Families of rows that turns and mirrors carry onto each other, the same ones carrying the whole set onto itself: the rest of each named row's family, in list order:
6 families of 6 rows:
q_10:   41   43   73  -76  141 -113   15 -171 -166   10  -60  246  -19 -160  170   96   77  402
q_576: -359  -77  171 -268  -18  291  233 -409  204  395  487  -38  125  410 -259  -30  -91 -237
q_456:  -85   54  -10  647 -115   20 -224 -440 -178   95  146 -105  106  113 -387   57  -52 -172
q_934:  155 -153   26 -477  437  -62    8 -130  109 -482  194   17  204   51 -388   -6 -182  130
q_727: -375  -71  135 -299   68  278  426 -308  310  198  472  -28   85  464 -372  -52 -123  -39
q_31: -346  -67  176 -247    9  364  346 -476  219  268  451   32  -96  344 -190  -36  -48  -96
q_566: -389 -282 -197 -197   15   54 -234 -309  219  304 -284  132   81  168 -299  284 -353 -196
q_845:   36 -114  178  -67 -103 -115   85  -61 -255  106   21  125  -46 -128  129   29   90  417
q_766:   86 -135  240 -126   -1  -31  101 -220 -237   23  -66  156  107  -93  196  -54   94  338
q_246: -127 -310 -189  142   88  424  203 -244   23  198  235 -303  307 -244 -595  112  381  246
q_564: -272  -89  125 -187   22  334  414 -324  272  217  504   51   51  511 -301   12  -20  -61
q_670: -418 -329 -190 -371  203   92 -206 -345  340  159 -205   15  -79  214 -273  328 -330 -177
q_667: -460 -262 -233 -299  148   91 -138 -390  122  226 -231   96  -54  235 -302  291 -292 -252
q_604:  -59 -348 -314   92  175  441  100 -154   11  150  115 -279  194 -247 -518  106  345  243
q_773:   34 -348 -264  189  172  302  174 -287 -108  130  272 -315  147 -274 -529  109  354  181
q_837: -127 -289 -283  294  172  233  156 -155 -150  257  198 -316  260 -273 -463  226  328  211
q_35: -358 -392 -188 -290  211   60 -169 -376  164  325 -169    5  -38   35 -389  370 -381 -214
q_325: -134   20  -53  586  -29  179 -245 -303 -190  191  243  -84  120  148 -405  -37   20 -304
q_330:  -51   49   12  570   72  -51 -166 -217 -172   51  290 -137  137  272 -553   11  -25 -263
q_894:  140    4  -39 -266  426    2  -63 -286   92 -529   48   93  275   42 -393  -68 -136   20
q_460: -307 -226  133 -192   85  327  358 -403  291  289  463   65  105  400 -324  -46  -70 -210
q_372:   51   27   38 -328  380 -115  -50 -334  182 -511  210    4  170  -24 -539   32 -136   23
q_885: -119   28   15  529  -69   46 -275 -473 -189   69  313 -166  136  202 -455  -16 -128 -281
q_879:   74  -32    8 -414  337  -61   29 -287  121 -482  229  -37  292  -46 -526   62  -76  212
q_320:   63  -52   73 -501  446 -127  -67 -298   17 -496   90 -116  284   26 -361  -19  -61  164
q_384: -390 -131  136 -284  183  194  308 -371  294  421  429   14  118  437 -318    2  -19  -74
q_977: -367 -422 -222 -259  132    6 -169 -306  221  222 -344  104  161   72 -292  362 -294 -194
q_616:  177  -65  103 -133    6   11   90 -192 -164  -80  -48  225   14 -166  133  111  156  392
q_877: -141   69  -25  622   54   24 -197 -392  -58   75  333  -47   51  246 -528  -27  124 -219
q_121:  -89 -289 -264  283  258  365   89  -68  -63  134  126 -251  143 -228 -608  312  368  216
q_283:   30 -105  187  -66  -46 -102  -49 -124 -209  -40  -71  168  -63 -136   98  146  -39  422
q_489:   13  -80  -40 -473  354 -145  -70 -246  -42 -486   40   56  271   27 -401  -41 -146  120
q_407: -169  154  -26  524   53   56 -311 -394 -151  157  300 -117   62  138 -418   75   76 -270
q_784:   35 -276 -306  204  204  312  252 -301 -194  228  165 -283  261 -107 -580  177  424  219
q_953:   89  -97  115   11   56  -49  -12 -181 -254  -42   -6  122  -45 -314  163   42   -2  345
q_890: -414 -371 -191 -252  142   21 -124 -193  138  165 -149  209  -49  227 -237  379 -396 -236

Same family as q_456: q_727, q_566, q_246, q_879, q_283
Same family as q_330: q_31, q_766, q_35, q_894, q_121
Same family as q_837: q_576, q_670, q_616, q_877, q_489

Families of rows that turns and mirrors carry onto each other, the same ones carrying the whole set onto itself: the rest of each named row's family, in list order:
3 families of 5 rows:
q_297:   28   26   51 -130  -66   80 -300   68  -47 -123  -75  360  -50   37  259  -83 -224  -98   40  231  377  412  133 -149  433  138  137   84
q_418:   88  286  -13  -34 -158  195 -390  350  550 -308  184 -243  349 -122  142 -180 -224 -304  -45  -16   13  -55  240  300  153  249   18  172
q_8:   88  321 -247  351 -179   30 -611  320  416 -278  411   47  147  -98 -178  -98 -393  -76  326  -84 -167 -129  425   25  -40  124  218  275
q_589:  113  456 -193 -100  357  188   34   -2  -38   45  313  316 -192 -102  -40 -319  324 -104  -92 -416  -15 -128   96  636 -180 -130 -127   75
q_257:  -91   -4   90 -322  186   52 -150 -303  246 -259  568  -57  -92   73  564 -263 -295 -574 -169  379  -24  -70  210   12  -82   45  134  234
q_955:  235  403   49 -447  119  206   72  -43  -76 -131   53  204 -173  -53  106 -336  297 -272 -379 -139   80   -9   73  354   67   78 -182   11
q_258:  376  489 -228 -114  106   77  -91 -175 -172 -108  161  473 -282  -18 -343 -321  255   76  -56 -304 -134  -95  295  307 -185 -148  -30   -2
q_776:  112  296 -211  103  -22  -99 -409  160 -153  -89  226  670 -355  -65  -93   19 -116   86  271   45  163  198  361 -288   71  101  118  130
q_767:  -10  227 -318  312 -131  199 -440  314  468 -189  284  -74  338 -219   71 -154 -256   95  375 -245   15  -92  180  405   74  125   -2  207
q_449:  247  -40 -237  -20  188  163 -214 -718   32 -205  319  333    5  393 -210 -428 -314  112   77  -80 -246 -116  268  256 -250 -477  315  162
q_762:    1 -204 -260   72  378  142 -287 -537  209  -82  256  252  237  422   70 -323 -312  133  148  -48  -25  105  184  554  -68 -410  325  133
q_351:  -41  162 -168    1  129   39 -285 -334  241 -236  830   63 -196  -22  124 -294 -395 -381  127  110 -382 -322  414  -43 -417 -165  236  343
q_872:  -90   20 -153  129  164   25 -228   25 -256   60  204  651 -295  -37  233  -35 -166   66  382   55  375  299   65 -155  180   67  102  131
q_205:  183 -133  -18 -205  181  265 -139 -472  195 -238  -39   40  349  404   33 -431 -320 -101 -202   53   72   33   43  457  184 -279  180  114
q_536: -211   91 -199 -101  263  -21 -179 -248  234 -151  887   31 -258 -161  607 -212 -140 -368  223  172 -116 -111  337  145 -324    7   39  230

Same family as q_297: q_418, q_257, q_955, q_205
Same family as q_872: q_589, q_767, q_762, q_536

Families of rows that turns and mirrors carry onto each other, the same ones carrying the whole set onto itself: the rest of each named row's family, in list order:
4 families of 8 rows:
q_919:  398  143 -551   87 -270   23 -292   10  184  -54 -254   95  -12 -146  -90   44 -242
q_148: -196 -262  178 -255 -205 -437  119  110  231  319 -159 -546 -253  -80 -184   71  302
q_364: -224 -282   26 -218 -301 -465   56  205  149  315 -116 -590 -269  -12 -140   76  288
q_370:  -62 -288  240 -190  -30    0  138  316 -137  129 -360 -224  119   36  158 -125  326
q_998:  263  167 -524  214  -63   -7 -109   65  156  107 -156  291  117 -134  141   78 -143
q_807:  -45  212 -258  399 -155 -358 -285 -156  326  223  137  -18 -276 -131 -216   87  -31
q_440:  -25 -335   56   -4 -150   26   90  617  135  284 -222 -339  243  -76  153  179  318
q_702:   32 -351  128 -254 -223   -7   -7  311 -203   38 -487 -449   -3   53   -6 -128  239
q_912:   -1   22  332 -135 -331 -445    3  162 -208 -270    9 -261 -269  150 -249  -53 -155
q_606:  389  162 -193 -210 -276 -595   20   18  169 -262  -26  109 -274   20 -299  304  -11
q_820:  -45  168 -376  320 -243 -366 -368 -117  325  183   71 -125 -282 -135 -262   97 -138
q_832:  237 -273 -380  246 -261  -25 -217 -201  224   71 -180  200  124  -55 -247 -112 -161
q_9: -342 -190   39 -143 -189 -482  159  210   89  399 -136 -536 -252    4  -10   78  269
q_344:   86 -334  321 -113 -151   53   49  443  236  215 -246 -233  245 -146    6  132  270
q_191:  -67 -305   49 -190 -124  -51   75  411 -198  148 -457 -356  100   67  152 -102  246
q_54:  -98   94  439  -14 -131 -437  172  150 -125 -135   89  -38  -95  127  -70  -30  -18
q_77:  196 -375  153 -171 -263  138  -89  414  141  120 -301 -470  183 -121 -144  122  178
q_903: -120  -15   13  -27 -388 -503   29  346 -410 -171  -29 -359 -224  249  -47  -48  -82
q_271: -100  176 -483  402 -258 -390 -366  -27  253  243   81 -162 -310 -120 -154   82  -90
q_902:   77 -198 -411  342  -90  -56 -120 -183  219  235 -141  339  229  -88 -116  -96  -88
q_212:   77 -355  285 -319 -153   21   19  227  -54   83 -445 -295   44    3  -54  -80  234
q_262:  366  136 -408  141 -123   65 -173  -49  259   42 -148  264   25 -192   20   31 -209
q_285: -248   77  160   67 -135 -518  230  365 -290  -62   55  -80 -112  194  131  -59   -5
q_371:   39 -274 -628  381 -185 -105 -157  -11   98  245 -141  201  176   -4   41  -85 -106
q_316:  314  124 -727  182 -261    1 -212  114   87   69 -173  121   18 -103  105   71 -196
q_120:   45 -327  -38  -88 -302   72  -43  575   53  186 -286 -552  117  -51    4  158  212
q_381:  161  206 -104 -101  -92 -608  176  103  183  -75   48  340 -162   25  -38  272   37
q_46: -278 -259  159 -168  -87 -462  203  183  208  368 -130 -474 -186  -77  -43   47  352
q_552:   73  242 -440  -28 -205 -672  129  307  -56  -41    4  196 -156  133   89  317   45
q_202: -140  226 -365  428 -143 -404 -281  -53  294  261   96  -15 -227 -120  -87   65  -28
q_254:  260  140 -467 -152 -338 -640  -48  240  -76 -168  -42    4 -293   81 -152  283  -58
q_524:  170 -274 -654  277 -354  -53 -292  -71   85  129 -198   37  107  -30 -181  -91 -170

Same family as q_344: q_440, q_832, q_77, q_902, q_371, q_120, q_524
Same family as q_381: q_912, q_606, q_54, q_903, q_285, q_552, q_254
Same family as q_998: q_919, q_370, q_702, q_191, q_212, q_262, q_316

